In the data rows, zero lies at 4.5, halfway between 4 and 5.
The table, row by row:
[3 5 3 5 5 4 5 4 5 4 4 3 4 5 4 4 5 4 4 5 4 4 2 4 3 5 3 3 5 5 6 5 5 5 5 5 5
 5 6 3 6 4 4 4 6 5 6 4 4 2 4 5 5 6 5 4 4 4 5 4 5 4 4 4]
[1 0 6 4 5 0 2 2 5 5 4 6 6 5 5 2 9 6 5 5 5 5 5 9 3 3 7 7 6 6 0 0 7 5 4 6 2
 6 2 6 2 5 3 6 4 6 6 2 6 9 3 5 2 6 3 4 5 9 0 4 1 9 4 3]
[3 5 4 5 3 2 4 4 4 4 5 4 3 4 4 4 4 3 5 5 4 3 2 4 4 6 3 2 6 3 4 5 5 6 4 5 4
 5 7 3 5 4 4 6 6 5 6 4 5 3 4 6 5 6 5 4 4 5 1 4 4 5 4 3]
[8 5 7 3 5 9 7 7 4 6 4 5 7 3 5 7 3 5 4 4 5 7 8 3 7 4 5 7 1 4 6 7 2 2 4 4 5
 3 2 6 6 5 6 2 3 4 0 7 4 6 6 3 4 1 3 6 5 2 9 6 5 2 5 6]
[0 1 3 6 3 0 0 0 5 2 6 4 2 4 4 2 6 4 5 5 4 2 2 8 1 3 5 3 9 6 0 0 6 5 4 7 3
 6 7 3 2 4 3 6 7 7 9 1 6 5 4 7 3 8 5 3 5 9 0 2 2 9 4 3]
[0 2 4 4 2 0 2 0 3 4 8 3 5 3 4 4 4 6 4 6 2 2 5 9 1 1 4 6 9 9 0 0 3 6 6 7 4
 4 6 5 3 6 2 4 7 9 9 0 8 7 3 9 1 8 3 5 7 9 0 1 1 9 2 4]
[0 1 3 5 3 0 2 1 4 4 8 2 4 4 3 3 5 6 4 5 3 2 4 9 2 2 5 4 9 9 0 0 5 6 6 7 5
 6 6 4 4 5 2 5 7 7 9 0 7 6 3 8 2 8 5 4 6 9 0 1 1 9 3 3]
[1 2 4 5 3 0 1 1 5 3 5 4 3 5 3 1 6 4 7 6 3 2 1 7 1 6 4 2 8 5 2 0 7 4 5 6 4
 6 7 4 3 5 4 7 7 6 9 2 4 4 4 6 4 7 6 3 4 8 0 2 3 8 3 3]
[1 0 6 5 4 0 2 1 3 5 6 5 7 3 5 3 3 7 4 5 5 5 8 9 4 0 6 9 8 9 0 0 2 7 6 6 4
 5 0 6 2 6 2 3 4 7 5 1 8 9 3 6 0 5 2 5 5 9 0 2 0 9 5 3]
[7 8 4 5 4 7 8 6 4 5 5 3 1 5 5 8 3 3 3 4 4 4 4 1 7 5 3 3 4 3 9 9 5 4 5 4 6
 3 7 5 7 4 6 5 4 4 4 7 4 2 5 5 6 3 6 4 4 1 9 6 7 0 4 6]
[3 1 6 4 6 3 4 4 5 5 4 6 5 5 3 4 5 5 5 4 5 5 6 7 4 4 6 6 6 4 0 1 5 4 4 5 3
 5 3 5 3 5 4 5 4 5 4 4 4 8 5 4 3 4 4 4 5 7 1 4 3 7 5 4]
[2 5 6 5 3 2 3 3 5 4 5 3 4 5 4 3 5 4 5 5 3 3 2 5 3 5 4 4 6 5 5 4 5 4 5 4 5
 5 7 3 5 5 4 6 6 6 7 4 5 2 4 5 5 6 5 5 4 6 2 4 5 5 4 4]
[0 1 4 6 3 0 1 1 5 4 6 4 4 4 4 1 6 4 5 6 3 2 2 9 1 3 5 3 9 7 1 0 6 5 5 6 9
 6 6 5 3 4 2 4 7 6 9 1 6 4 3 7 3 8 4 3 5 9 0 2 2 9 3 3]
[0 3 4 5 4 0 0 1 6 2 6 4 2 6 4 1 7 4 6 5 4 3 1 8 1 4 5 3 8 5 1 1 6 6 4 7 4
 7 7 3 3 4 2 6 7 5 8 2 5 4 5 4 4 8 6 4 4 8 0 2 4 7 4 3]
[8 9 3 5 5 9 7 8 6 4 2 5 2 7 5 5 6 2 5 4 5 6 1 0 4 9 3 1 1 0 9 9 6 3 3 3 6
 4 7 3 6 4 6 7 5 2 3 8 1 0 6 2 9 3 8 3 2 1 9 6 9 0 6 7]
[6 8 3 5 4 7 7 5 4 4 4 3 3 4 4 6 3 3 3 4 4 4 4 2 5 5 3 3 4 4 8 8 4 5 5 3 6
 3 6 3 6 4 4 4 5 4 5 5 4 2 5 5 6 4 5 5 4 2 6 4 6 2 4 5]
[6 3 6 4 6 5 5 4 4 5 4 6 6 5 4 5 4 5 5 4 6 6 7 5 6 4 5 6 3 7 3 4 4 5 4 4 3
 4 1 5 5 5 5 3 4 5 3 5 4 6 4 3 3 3 4 5 4 5 6 5 3 5 5 4]
[8 9 3 4 5 9 8 5 4 5 4 3 4 4 5 6 3 4 3 4 4 4 4 0 6 6 3 3 3 2 9 9 5 3 5 4 7
 2 6 4 7 4 5 4 4 3 3 7 4 1 6 5 7 3 6 5 5 0 9 7 8 0 5 6]
[9 6 6 4 6 7 8 8 3 5 4 6 7 4 6 8 3 5 3 3 5 5 9 2 7 3 5 8 0 4 6 8 2 4 4 5 5
 2 1 6 6 4 6 3 2 3 0 7 4 5 6 3 5 2 4 6 4 2 9 5 6 1 5 6]
[0 2 4 6 3 0 0 0 6 3 6 3 4 4 3 1 6 4 5 5 3 2 2 8 1 4 4 3 9 7 0 0 5 6 4 6 5
 7 7 3 3 5 3 5 7 6 9 2 7 5 4 7 3 7 5 3 5 9 0 2 3 9 4 2]
[1 4 3 6 3 1 1 2 5 4 5 4 3 5 3 3 3 4 5 5 3 3 2 6 2 4 4 2 6 5 3 2 5 5 4 5 4
 5 7 3 4 4 4 6 6 5 8 3 5 4 5 6 4 6 5 4 4 7 2 3 4 6 4 3]
[0 2 4 6 3 0 1 0 5 3 6 3 4 5 3 2 5 5 5 6 3 1 2 9 1 4 5 3 9 7 1 0 5 7 5 7 4
 6 6 3 3 5 3 5 7 6 9 1 6 6 3 7 3 8 5 3 6 9 0 2 3 9 3 3]
[0 2 4 7 3 0 1 1 5 3 6 4 4 4 4 1 6 4 6 6 3 3 1 8 0 4 4 3 9 6 0 0 6 6 5 6 4
 7 7 2 4 4 3 6 7 6 9 1 6 5 4 6 4 7 5 4 5 9 0 2 1 8 3 2]
[6 8 5 4 3 6 6 5 4 4 5 3 4 5 5 7 3 4 3 5 4 4 4 1 6 5 3 4 4 4 8 8 5 4 5 4 6
 3 6 4 5 4 6 5 4 5 3 6 5 2 5 5 5 5 5 5 5 2 7 5 7 1 3 6]
[8 9 3 6 6 9 6 9 7 4 2 5 2 6 5 5 7 2 5 4 5 6 1 0 4 9 4 0 1 0 9 9 7 3 3 2 6
 5 8 2 6 4 7 7 5 2 3 8 0 0 5 1 9 2 8 3 2 0 9 7 9 0 6 8]
[9 7 5 3 6 9 8 9 3 6 4 6 6 4 6 8 3 5 4 3 6 7 9 1 8 4 4 7 0 3 8 9 3 3 5 2 6
 2 3 6 6 5 6 2 2 3 0 8 3 5 6 3 6 1 4 6 4 1 9 7 7 0 6 6]
[1 0 5 5 5 1 1 2 4 5 4 6 6 5 5 2 5 5 5 4 5 4 5 9 3 3 6 6 6 5 0 0 3 4 3 5 3
 6 1 5 2 5 6 4 6 5 5 3 6 8 3 4 2 5 3 5 5 8 0 3 2 9 5 3]
[8 9 3 5 5 9 6 8 6 5 3 4 2 5 5 5 6 2 4 4 5 5 3 0 5 8 4 2 1 0 9 9 6 3 3 3 6
 4 8 2 1 4 7 8 5 2 3 8 1 0 5 2 9 2 7 4 3 0 9 7 9 0 6 6]
[5 9 3 5 3 6 6 5 4 5 5 3 4 4 5 5 4 4 4 4 4 4 4 2 5 5 4 3 4 5 8 8 5 5 5 5 5
 5 7 4 6 4 5 5 5 4 5 6 5 2 5 5 4 5 5 5 4 3 6 4 6 2 5 4]
[4 2 6 5 6 3 3 3 6 5 4 7 5 5 5 4 5 5 5 4 6 5 6 7 4 5 6 6 4 5 1 1 4 3 4 5 2
 5 2 5 3 5 5 3 4 5 5 4 4 7 4 3 2 4 4 5 5 6 3 5 3 8 5 4]
[8 9 3 4 4 9 8 8 5 4 4 4 4 5 5 7 4 4 3 3 5 5 4 0 6 7 3 2 2 2 9 9 5 4 4 3 7
 3 7 3 7 4 5 4 4 1 4 7 2 0 6 4 7 3 6 4 4 0 9 6 8 1 5 5]
[9 8 3 4 4 9 7 7 4 4 4 3 4 4 4 6 4 4 3 3 4 5 4 1 6 6 3 2 3 3 9 9 5 3 5 4 6
 3 7 3 7 3 6 5 4 3 3 7 4 1 6 3 7 4 5 6 4 0 8 6 8 0 4 6]
[9 6 4 4 7 9 9 9 5 6 1 7 4 6 6 6 5 4 4 2 7 8 5 0 8 8 4 4 0 0 9 9 5 2 2 0 4
 3 3 5 6 5 7 5 1 1 0 9 0 3 7 0 8 1 6 5 2 0 9 7 8 0 7 6]
[3 1 6 5 6 3 2 3 6 5 3 7 5 5 5 3 5 5 6 5 5 5 4 7 4 3 5 6 5 4 0 1 4 5 3 5 3
 5 2 6 2 5 4 4 2 5 4 3 5 8 4 4 6 5 4 4 4 7 1 4 2 8 5 4]
[7 8 3 4 4 7 7 6 4 4 5 3 4 4 5 7 4 4 4 4 5 5 5 1 5 5 4 4 4 4 9 8 4 4 5 4 6
 4 5 4 6 4 5 4 5 5 4 7 5 1 5 5 6 4 6 5 4 1 8 5 6 2 4 7]
[9 6 5 4 6 9 9 9 5 6 1 6 5 5 6 7 5 5 5 3 6 8 6 0 8 8 3 5 0 0 9 9 5 3 3 2 5
 3 2 4 6 6 6 5 2 2 0 8 1 3 7 1 7 1 6 4 3 0 9 8 8 0 8 6]
[1 0 6 4 4 0 2 1 3 5 6 3 7 4 5 4 3 6 4 5 4 3 7 9 3 1 6 9 7 9 0 0 3 5 5 6 3
 5 1 7 2 6 3 2 5 6 6 1 8 8 3 7 1 6 1 5 6 9 0 3 0 9 3 3]
[8 9 3 2 4 8 8 7 3 5 5 4 4 4 4 7 4 3 3 4 4 4 5 0 6 6 3 3 3 3 9 9 5 4 5 3 6
 3 7 6 7 4 4 4 4 3 3 6 5 2 6 5 7 4 6 5 5 1 8 6 7 0 4 6]
[4 6 4 5 4 5 5 5 3 4 5 4 4 4 4 5 5 4 4 5 4 4 3 4 4 5 2 1 4 5 7 5 5 4 5 5 6
 4 7 4 5 4 4 5 5 4 6 5 5 3 4 7 5 5 5 4 5 4 5 4 5 4 4 5]
[9 7 5 3 7 9 9 9 4 6 2 6 6 5 6 8 4 5 4 3 6 7 7 0 8 6 5 5 0 1 9 9 4 3 4 3 4
 3 2 6 7 5 7 4 2 2 0 8 3 3 5 2 6 1 5 5 4 0 9 7 7 0 7 6]
[2 0 6 4 3 0 1 2 4 4 5 5 5 4 4 3 5 6 5 5 5 9 6 9 3 2 6 7 6 7 0 0 4 5 4 6 2
 6 1 7 2 6 3 4 5 4 5 2 6 9 3 8 2 5 2 4 4 9 0 3 1 9 4 3]
[5 8 3 4 4 6 5 5 3 4 6 4 4 5 5 6 4 4 3 5 4 3 4 1 5 5 3 3 4 5 8 8 5 5 4 4 6
 4 7 2 6 4 5 5 5 4 4 6 4 3 5 5 6 5 5 4 5 2 7 4 6 2 4 6]
[2 5 4 5 3 2 3 3 5 4 5 4 3 4 4 3 5 4 5 6 4 3 2 6 3 5 4 3 6 5 3 4 6 5 4 6 5
 5 7 3 4 5 4 5 6 5 7 3 4 3 4 5 6 6 6 3 5 6 3 4 4 5 4 3]
[0 2 3 5 3 0 1 0 6 3 5 4 3 5 3 1 6 4 7 6 4 3 2 9 0 4 5 3 9 6 0 0 6 6 4 6 2
 6 6 1 2 5 3 6 7 6 9 1 6 4 3 6 3 8 5 3 5 9 0 2 2 8 4 3]
[2 5 4 5 4 2 3 3 5 4 5 3 3 5 4 4 5 4 4 6 4 4 2 5 3 5 4 3 5 4 5 5 5 5 5 5 5
 5 6 4 4 3 4 5 6 5 7 3 4 3 4 5 5 6 5 4 4 5 2 4 4 5 4 4]
[2 0 6 4 4 0 2 2 4 5 6 5 6 4 4 4 5 6 6 5 4 1 7 9 3 1 6 8 7 9 0 0 3 6 4 6 3
 6 1 7 2 5 3 3 5 7 6 1 7 9 4 6 1 6 3 5 5 9 0 2 0 9 4 3]
[9 6 6 3 7 9 8 7 4 6 4 5 6 4 6 8 3 6 3 3 6 6 9 2 8 4 4 7 1 4 6 8 3 4 5 4 5
 4 1 6 6 5 6 3 2 4 0 3 3 4 6 3 4 2 3 6 5 3 9 8 6 2 6 6]
[0 2 4 5 2 0 1 0 3 3 7 2 5 3 4 3 4 5 4 6 3 2 4 9 1 1 4 5 9 9 0 0 4 6 6 6 5
 6 6 4 3 3 2 4 7 8 9 1 8 6 2 8 2 8 4 4 7 9 0 2 1 9 2 3]
[0 4 3 6 3 0 2 3 6 3 5 4 3 5 3 2 6 4 5 6 4 3 1 8 3 4 5 3 8 5 2 1 6 5 4 5 4
 6 7 3 4 4 4 6 6 5 7 2 5 4 3 5 5 7 6 5 4 8 0 3 3 7 3 3]
[9 7 6 3 6 9 8 9 4 6 2 7 6 5 6 8 4 5 5 3 6 8 6 0 8 7 5 6 0 0 9 9 4 3 5 2 4
 3 3 5 6 5 8 4 2 2 0 8 1 4 6 1 6 0 4 5 3 0 9 7 8 0 7 6]
[1 4 4 5 4 2 3 3 5 3 6 4 3 5 4 2 5 4 5 5 4 3 1 5 2 5 4 3 7 5 1 3 6 5 3 6 4
 7 7 3 3 5 4 6 6 5 7 3 4 3 4 5 6 7 4 3 5 6 1 3 4 6 4 3]
[0 2 6 5 2 0 1 0 5 3 6 3 4 4 3 2 6 4 4 7 2 1 3 9 1 2 4 4 9 8 0 0 5 7 5 6 4
 6 7 4 2 5 1 5 6 6 9 1 7 6 2 8 2 8 4 4 5 9 0 1 2 9 2 3]
[8 9 3 5 6 9 7 8 5 5 3 4 4 5 5 6 4 2 4 4 3 6 1 0 6 7 3 1 2 1 9 9 5 4 4 3 5
 4 7 3 7 4 6 6 4 3 2 8 1 0 6 3 8 3 6 4 3 0 9 6 8 0 5 6]
[7 8 4 3 3 8 7 6 4 4 5 3 4 4 4 7 3 4 3 4 4 5 4 0 5 5 3 4 3 3 9 9 5 4 5 3 6
 4 6 2 7 4 5 4 4 4 4 6 5 1 6 4 6 4 5 5 4 1 8 5 7 0 5 7]
Each group is a hidden curve, and its rows are points along it. There are 2 groups. The first row asked about is in group 0, and each new group gets the next number.
More rows, each followed by its group:
[9 7 4 5 7 9 8 9 6 5 0 8 5 6 6 6 5 3 7 3 7 8 5 0 8 8 5 4 0 0 9 9 5 0 2 1 3
 4 3 5 6 5 8 5 2 0 0 9 0 3 6 0 8 0 6 4 3 0 9 8 8 0 8 6] 0
[9 7 5 4 7 9 7 9 6 6 0 8 5 6 6 6 3 4 6 3 7 7 4 0 8 8 5 4 0 0 9 9 5 2 2 2 4
 3 3 4 6 4 9 5 3 1 0 9 1 3 4 0 8 0 5 4 2 0 9 9 8 0 6 6] 0
[8 9 3 5 6 9 6 8 6 3 3 5 2 6 5 4 7 3 6 4 5 6 1 0 5 9 3 0 1 0 9 9 7 2 3 3 6
 4 9 2 6 4 6 7 5 1 3 7 0 0 5 1 9 3 8 2 3 0 9 6 9 0 6 6] 1
[1 0 6 5 5 0 1 2 5 4 6 5 5 4 4 2 5 6 6 5 5 5 6 9 3 4 6 7 6 6 0 0 4 4 4 5 0
 5 2 6 2 6 3 4 4 6 7 2 5 8 4 5 2 6 1 4 4 8 0 4 1 9 5 2] 0
[9 7 5 3 7 9 8 9 4 6 3 7 7 5 6 8 3 5 4 3 6 7 6 0 8 6 4 6 0 1 9 9 3 3 4 2 5
 3 1 6 7 5 8 4 3 2 0 8 2 4 6 1 7 1 4 5 3 0 9 7 7 0 6 7] 0
[2 1 6 5 6 2 2 3 5 4 4 6 6 5 4 2 6 5 6 4 5 4 5 8 4 3 6 6 6 4 0 0 4 5 4 6 2
 5 1 6 3 5 4 4 4 4 5 3 4 8 3 4 3 5 4 4 4 8 1 4 2 8 5 3] 0
[7 4 5 3 6 8 5 7 4 5 4 5 6 4 6 6 3 5 4 5 5 6 7 3 7 4 4 7 2 5 5 6 3 4 5 4 4
 3 2 5 5 5 5 2 3 4 2 5 5 6 6 3 4 3 3 5 4 3 8 5 4 3 5 6] 0
[0 2 4 4 1 0 2 1 3 4 9 2 5 3 4 3 3 6 3 6 3 2 5 9 2 0 4 6 9 9 0 0 3 7 6 8 5
 5 5 5 4 5 1 3 6 9 9 0 9 7 3 9 0 9 3 5 7 9 0 0 0 9 2 3] 1
[7 8 3 5 4 8 7 6 4 4 5 4 4 4 5 6 3 4 3 4 5 5 4 2 6 5 3 4 3 4 9 9 4 5 6 4 6
 4 7 4 7 4 5 4 5 4 4 6 5 2 5 6 6 4 5 5 4 1 8 4 7 0 5 6] 1
[1 3 4 6 4 1 2 2 7 3 5 4 3 6 3 2 5 3 5 4 2 3 1 6 1 6 4 2 7 5 2 2 5 6 4 6 5
 5 7 3 4 4 4 7 6 5 8 3 5 4 3 6 4 7 5 3 5 7 1 3 3 7 5 4] 1
[3 0 6 5 5 1 2 2 5 5 5 6 6 5 4 2 5 7 6 5 5 4 5 8 4 2 7 7 7 6 0 0 3 5 5 6 3
 5 1 6 2 5 3 4 4 6 6 2 5 9 3 5 2 4 4 4 5 9 0 3 1 9 5 3] 0
[4 6 4 5 4 3 4 3 5 4 6 5 3 4 4 5 5 4 5 6 4 5 2 5 4 5 4 3 5 4 6 5 5 5 5 6 5
 4 7 3 4 4 4 5 6 5 6 3 5 3 4 5 5 5 5 4 4 4 4 4 5 4 4 4] 1
[5 3 5 4 6 5 5 5 4 5 3 6 7 4 5 5 5 5 6 5 5 6 6 6 5 4 6 7 3 4 3 3 4 4 4 5 4
 5 2 6 4 5 5 3 4 4 3 5 4 7 4 4 3 3 3 4 5 5 5 5 4 6 6 5] 0
[2 4 4 5 4 2 3 3 5 3 7 3 2 5 4 2 6 4 5 5 3 3 1 6 3 5 4 2 7 5 3 3 6 5 5 5 5
 6 7 3 4 4 3 6 6 5 8 3 5 4 4 5 5 6 5 3 4 6 1 3 5 6 4 3] 1
[1 0 6 5 5 1 2 2 6 5 4 6 6 5 3 1 5 6 6 4 4 4 5 8 3 4 7 6 6 5 0 0 4 6 4 5 2
 6 2 6 2 6 4 4 4 5 5 3 5 8 3 7 2 5 4 6 4 9 0 3 1 8 4 3] 0
[7 4 5 4 6 6 5 6 4 6 4 6 6 4 6 6 4 6 8 4 6 6 7 4 7 4 5 8 3 5 5 5 3 4 4 4 5
 4 2 6 5 4 5 3 4 3 2 6 4 7 5 3 3 3 2 5 4 4 7 5 5 4 5 5] 0
[4 2 6 5 5 4 4 4 5 4 4 6 6 5 5 4 5 5 5 4 7 4 6 7 6 4 5 6 4 4 2 1 4 4 3 5 3
 5 1 6 4 5 4 5 5 5 3 3 4 7 4 2 3 4 3 5 4 6 3 5 3 7 5 4] 0
[0 2 5 5 2 0 0 0 5 3 3 2 3 5 3 2 5 4 5 7 3 3 3 9 2 3 5 4 9 9 0 0 5 6 6 7 4
 6 6 4 2 3 3 5 7 6 9 1 7 6 3 8 2 8 5 4 6 8 0 2 1 9 3 3] 1
[0 2 4 6 3 0 2 1 6 3 2 4 2 5 3 1 5 5 6 5 3 2 1 7 1 5 4 2 7 5 1 1 6 4 4 6 4
 6 7 3 3 4 4 6 6 5 9 2 5 4 3 6 5 7 5 4 3 7 0 2 3 8 4 4] 1
[6 3 6 4 5 8 5 5 4 5 4 6 6 4 4 5 5 5 4 4 5 8 7 4 6 4 5 7 3 5 4 4 3 4 4 4 4
 5 2 6 4 5 5 3 3 5 2 5 5 7 5 4 4 3 4 5 5 5 6 5 4 4 3 5] 0
[1 0 6 4 3 0 2 1 3 7 7 5 7 3 4 3 3 7 4 5 4 4 9 9 4 0 6 8 7 9 0 0 2 7 5 6 3
 5 0 7 2 5 2 2 5 8 6 2 7 9 4 7 0 6 1 5 8 9 0 3 1 9 3 3] 0
[5 7 3 5 4 5 5 4 4 4 5 4 4 4 5 4 4 4 4 4 5 2 3 3 5 6 4 3 6 4 7 7 5 4 5 4 5
 5 6 4 6 5 4 5 6 6 6 6 5 2 5 5 6 5 5 4 4 3 5 5 6 3 4 5] 1
[2 0 6 5 4 0 2 1 5 4 6 5 6 4 4 2 4 7 5 5 5 4 7 9 3 1 6 8 7 7 0 0 3 5 5 7 3
 5 1 7 2 5 3 3 4 7 6 2 6 9 3 6 1 6 3 5 6 9 0 6 0 9 4 4] 0
[8 9 3 4 5 9 7 8 6 4 3 4 2 6 4 5 5 3 4 4 6 5 2 0 5 8 4 1 1 0 9 9 6 4 3 3 6
 4 7 3 7 4 6 6 4 1 3 8 1 0 6 3 9 3 8 4 3 0 9 6 8 0 5 6] 1
[0 3 5 4 1 0 1 0 4 4 9 1 5 2 4 4 3 5 2 6 2 1 5 9 2 1 4 6 9 9 0 0 4 7 6 7 5
 5 5 6 3 4 1 3 7 9 9 1 9 7 4 9 2 8 4 5 8 9 0 2 1 9 2 1] 1
[4 2 6 4 5 6 3 5 5 6 4 6 5 4 4 4 4 5 5 4 5 5 6 7 5 4 6 6 3 5 3 2 4 4 3 5 4
 4 2 6 3 5 5 4 3 4 3 4 5 7 5 3 3 3 4 7 4 6 4 4 3 5 5 4] 0
[9 6 5 4 6 9 8 9 4 6 2 7 6 5 6 8 4 5 4 3 6 7 7 0 9 5 5 5 0 2 9 9 4 2 4 3 3
 2 2 6 7 5 6 4 2 3 0 8 2 5 7 2 5 1 4 5 4 0 9 8 7 0 6 6] 0
[2 0 6 5 5 1 2 3 5 5 3 6 5 4 5 3 4 5 5 5 5 4 5 8 2 5 6 6 6 4 0 0 5 5 4 5 2
 5 2 6 2 5 4 3 5 5 5 1 5 8 4 3 3 5 4 4 4 8 1 4 2 9 4 2] 0
[9 9 3 5 6 9 7 8 5 4 3 5 3 6 4 7 5 3 4 4 4 5 2 0 7 9 3 0 1 1 9 9 6 3 4 2 6
 4 7 3 7 4 6 6 4 2 3 8 2 0 5 3 8 3 7 3 3 0 9 7 9 0 5 6] 1
[9 9 4 4 5 9 7 7 5 4 4 4 3 4 5 7 4 3 4 4 5 5 4 0 5 7 3 2 1 1 9 9 5 4 6 3 7
 4 7 3 6 4 6 5 4 3 2 7 3 1 6 3 8 3 6 5 4 0 9 6 8 0 5 6] 1
[8 9 3 4 6 9 7 8 6 4 2 6 3 7 5 4 6 2 6 3 5 6 0 0 5 9 4 0 0 0 9 9 8 3 2 2 5
 4 8 1 6 4 8 7 4 1 4 8 1 0 5 1 9 5 8 3 2 0 9 7 9 0 6 6] 1
[0 3 4 5 4 0 1 2 5 3 5 5 3 5 3 1 5 4 6 5 4 3 1 7 1 4 5 2 7 5 2 2 6 6 5 5 4
 7 7 3 3 4 4 8 6 4 8 3 5 4 3 5 5 7 6 3 4 7 0 2 4 7 6 3] 1
[5 7 4 5 3 6 6 5 2 4 6 3 4 5 4 5 5 5 3 4 4 4 4 3 5 5 3 4 4 5 8 7 5 4 5 5 6
 4 8 4 6 4 5 5 5 5 6 4 5 2 4 5 5 4 5 5 5 3 5 5 6 2 5 5] 1
[8 9 3 4 5 9 8 8 5 4 4 4 3 2 5 4 4 3 3 4 4 5 4 0 5 7 3 2 2 1 9 9 6 3 5 3 6
 4 9 3 6 2 6 6 3 2 2 8 2 0 6 3 8 3 6 4 3 0 9 6 9 0 5 6] 1
[9 7 4 3 6 9 8 8 3 6 5 5 6 2 6 8 3 6 3 4 6 6 8 1 8 4 5 7 1 3 7 8 3 3 6 3 4
 2 3 6 6 5 7 3 2 3 1 7 4 5 6 1 5 2 4 6 5 0 9 6 6 2 5 6] 0
[8 5 5 5 6 5 6 6 3 6 4 5 7 4 6 6 3 5 4 4 6 6 7 5 7 4 5 7 3 4 4 6 3 4 5 4 5
 5 1 6 5 5 5 3 3 4 2 6 4 6 5 3 4 2 3 5 5 4 7 8 4 4 5 6] 0
[8 9 3 5 4 9 7 6 4 5 5 4 4 4 6 7 4 3 3 5 4 5 3 0 6 7 3 3 3 3 9 9 5 6 5 3 7
 3 7 4 7 4 5 5 4 4 2 6 3 1 6 4 6 3 5 5 5 1 9 6 7 0 4 6] 1
[9 7 5 3 7 9 8 9 6 5 1 6 5 5 7 7 4 5 6 3 7 7 6 0 8 6 5 5 0 0 9 9 6 2 3 2 4
 3 2 5 6 5 9 4 2 2 0 8 1 4 6 1 6 1 6 5 3 0 9 8 7 0 6 6] 0
[5 7 4 5 4 5 5 5 4 4 5 3 4 4 4 5 4 4 4 4 4 3 3 3 5 5 4 3 5 5 7 6 5 4 5 4 5
 4 6 4 6 2 4 5 5 4 5 5 4 2 5 5 6 5 5 4 5 3 6 4 5 4 4 5] 1
[9 7 6 3 7 9 9 9 3 6 3 6 5 5 6 7 3 5 4 3 6 8 8 1 9 4 5 7 0 2 8 9 3 3 4 3 5
 2 2 6 7 4 6 3 2 3 0 8 3 5 4 2 6 1 4 6 4 0 9 7 7 2 6 6] 0
[9 5 5 3 6 8 7 7 4 6 4 6 7 5 5 6 3 5 4 4 6 6 8 4 7 4 5 7 2 4 6 6 2 5 5 4 4
 4 2 7 6 5 5 2 2 4 1 6 4 6 6 4 4 2 3 5 5 3 8 6 5 3 6 5] 0
[9 6 5 3 6 9 8 9 2 5 4 5 6 5 5 6 3 5 4 3 6 7 8 1 9 5 4 7 2 3 8 9 3 5 5 3 4
 3 2 6 6 4 6 2 2 4 0 8 4 5 6 3 5 1 5 6 5 1 9 7 6 0 6 5] 0
[9 7 3 4 4 9 8 8 4 4 3 3 4 5 4 7 3 3 3 4 2 5 4 0 6 6 3 2 2 2 9 9 5 4 5 3 7
 3 7 4 7 4 5 6 5 3 3 8 3 0 6 3 8 3 6 5 4 0 9 5 7 0 4 6] 1
[9 5 4 3 6 8 7 6 3 6 4 5 6 4 6 8 3 5 3 4 6 6 7 4 8 4 6 6 1 4 6 7 2 4 6 2 5
 4 1 6 5 5 6 3 2 4 1 6 4 6 5 3 4 2 4 6 4 3 9 6 5 3 4 6] 0
[0 2 4 6 3 0 2 0 3 3 8 3 4 5 3 2 5 5 5 6 2 3 3 9 1 1 4 5 9 9 0 0 3 7 6 6 5
 5 5 5 3 4 2 4 6 7 9 0 8 6 3 9 2 8 3 4 7 9 0 2 1 9 3 3] 1
[9 7 4 4 5 9 8 9 3 5 3 5 6 4 6 8 3 4 4 4 6 7 8 0 8 5 5 6 0 2 8 9 3 3 4 2 6
 3 1 5 7 5 6 2 2 2 0 8 3 5 6 2 6 1 5 6 4 0 9 7 7 0 6 7] 0
[0 1 4 5 2 0 2 0 5 4 6 3 4 3 3 2 5 4 5 6 2 2 4 9 1 2 4 4 9 9 0 0 5 7 6 7 5
 6 6 5 2 5 2 5 7 7 9 1 8 6 2 8 2 8 3 4 6 9 0 1 1 9 4 3] 1
[2 0 6 5 6 2 2 4 6 4 4 5 6 5 5 2 5 5 5 5 5 5 5 8 4 4 6 6 6 4 0 0 4 5 3 5 3
 5 2 5 2 6 4 4 4 4 4 3 4 8 5 4 2 5 3 5 4 8 1 4 2 8 5 4] 0
[0 1 4 6 3 0 1 0 5 3 6 3 4 4 4 2 5 4 5 6 3 0 2 9 1 2 5 1 8 8 0 0 5 6 5 5 4
 8 7 4 3 4 2 6 5 8 9 1 6 6 2 7 2 9 5 4 5 9 0 2 2 9 3 3] 1
[2 0 7 4 3 0 3 1 3 7 8 4 7 3 4 5 3 7 4 5 4 4 9 9 4 0 6 9 9 9 0 0 2 6 6 4 3
 4 0 8 4 5 2 2 4 8 6 1 9 9 4 8 0 6 1 6 7 9 0 4 0 9 3 4] 0
[1 0 6 5 6 0 2 2 4 4 5 5 6 4 5 3 6 6 5 5 4 3 6 9 2 2 6 7 6 7 0 0 3 5 4 6 3
 5 1 6 1 6 3 3 4 7 5 1 6 9 4 6 1 5 2 5 6 8 0 3 2 9 0 4] 0
[1 0 6 4 4 0 3 2 3 5 7 5 7 3 4 5 4 7 3 5 4 4 8 9 4 0 7 9 8 9 0 0 2 7 6 5 4
 3 0 7 2 5 2 3 4 8 5 1 8 9 3 8 0 6 1 6 7 9 0 3 1 9 3 3] 0
[9 8 4 4 4 9 8 7 4 4 4 4 4 4 5 8 7 2 5 3 5 5 4 0 6 6 3 2 2 3 9 9 5 4 5 3 7
 3 6 4 7 4 5 5 5 3 3 8 4 0 5 4 7 2 6 5 4 0 9 4 8 0 5 6] 1
[0 3 4 6 3 0 1 0 6 3 5 5 3 6 4 1 6 4 5 6 3 2 1 7 0 4 4 3 8 6 1 0 6 6 5 6 4
 6 7 3 2 4 3 7 7 5 9 1 5 5 3 6 4 8 5 4 5 8 0 3 3 8 3 2] 1
[9 6 5 3 5 9 8 8 4 6 4 5 7 6 6 7 3 5 3 4 6 6 8 1 8 4 5 8 1 4 7 8 3 4 5 3 5
 4 2 6 6 3 5 3 1 4 0 7 4 6 5 3 6 2 4 6 4 1 9 7 7 1 6 6] 0
